m = [18, -31, 34, -29, -25, -29, 3, 40, 33, -34]
The minimum? -34
The entry just left of 34: -31

Read these off the grid that follows. Indices start at 1.
1) Which number is the bottom entry of the column that holds the largest entry?
2) Which number is the bottom-left entry?
3) Which number is the bottom entry of the column that holds the smallest entry?
4) Which number is the entry at row 1, column 2?
5) Which number is the top-left entry?
6) Which number is the entry just right of 27?
7) Which number is the entry at row 3, column 1?
[[  6   3   6 -25 -30]
 [  6   2   7 -24 -33]
 [  5  23  -7  35   9]
 [  8  14   6 -12 -34]
 [  6  -3  16 -33 -44]
 [  6  -4   7 -29 -26]
 [  9  25  -6  12 -13]
 [  2  -5  14 -14 -19]
 [ 16  27   4  -5 -38]]
1) -5
2) 16
3) -38
4) 3
5) 6
6) 4
7) 5

W =
-23,34,-29,-44,17,-17,-5,-4,3,-35,8
27,-18,-9,26,-24,7,1,6,-17,2,-23
22,-33,0,54,-18,11,15,10,-16,21,-20
-21,-29,-16,18,20,21,-6,-7,-19,13,11
17,-12,19,16,-8,6,4,2,-2,8,3
-9,13,-48,-10,7,-9,10,11,-15,-28,-35
-1,-8,12,2,-3,10,-13,-12,5,14,31
-9,26,11,-29,12,-16,2,-4,13,-17,18
18,-30,18,42,-10,16,9,6,-4,30,-10
Counting starts at 1.
The top-left entry is -23
Find the entry just left of -7.
-6
The entry in row 1 and column 2 -> 34
The entry in the bottom-left corner: 18
Find the entry in the top-right corner.
8
Find the top entry of the column that holds the largest entry.
-44
The entry at row 1, column 3 is -29
Find the bottom entry of the column that holds the largest entry.
42
Find the entry at row 2, column 3.
-9
The entry at row 2, column 1 -> 27
The bottom-right entry: -10
Find the entry just left of the largest entry.
0
Find the entry just left of -19.
-7
Find the entry directly above the largest entry.
26
Find the entry just right of the centre entry.
4
The entry in row 3 and column 1: 22
Find the entry just left of -3.
2
The entry at the centre -> 6
The entry directly above 42: -29
Find the entry in row 2 and column 2.
-18
The entry just left of 9: 16
The entry directly below the centre entry -> -9
The entry just right of the smallest entry: -10
Find the entry directly above -2.
-19

[[ -9   5  20 -11  22  26]
 [-18  16  36 -18  28  15]
 [ 27 -30 -45  21 -26  13]
 [  9   0  -5  -4  -3   1]
 [ -2  32  20 -26   5 -26]
 [ 11 -26 -40  26 -20  13]
 [  3  -7 -12   8 -15 -20]
 [  1  12 -21 -13   4  20]
 [ 15  13 -12 -28 -10 -28]
 [  0 -22 -26  29 -20  -8]]
Indices start at 1.
The entry directly below the smallest entry: -5
The entry just left of -22?
Answer: 0
The entry just right of 16?
Answer: 36
The entry just right of the smallest entry is 21
The entry in row 1 and column 1: -9
The top-right entry -> 26
The entry in the bottom-right corner?
Answer: -8
The entry at row 2, column 1: -18
The entry just right of -11?
Answer: 22
The entry just right of the largest entry: -18
The entry directly above the largest entry: 20
The bottom entry of the column that holds the smallest entry?
Answer: -26
The entry directly above 3 is 11
The entry in row 3 and column 3 -> -45
The entry just left of 12?
Answer: 1
The entry just right of 4?
Answer: 20
The entry just right of 9?
Answer: 0
The entry in row 3 and column 1?
Answer: 27
The entry in row 3 and column 2 -> -30
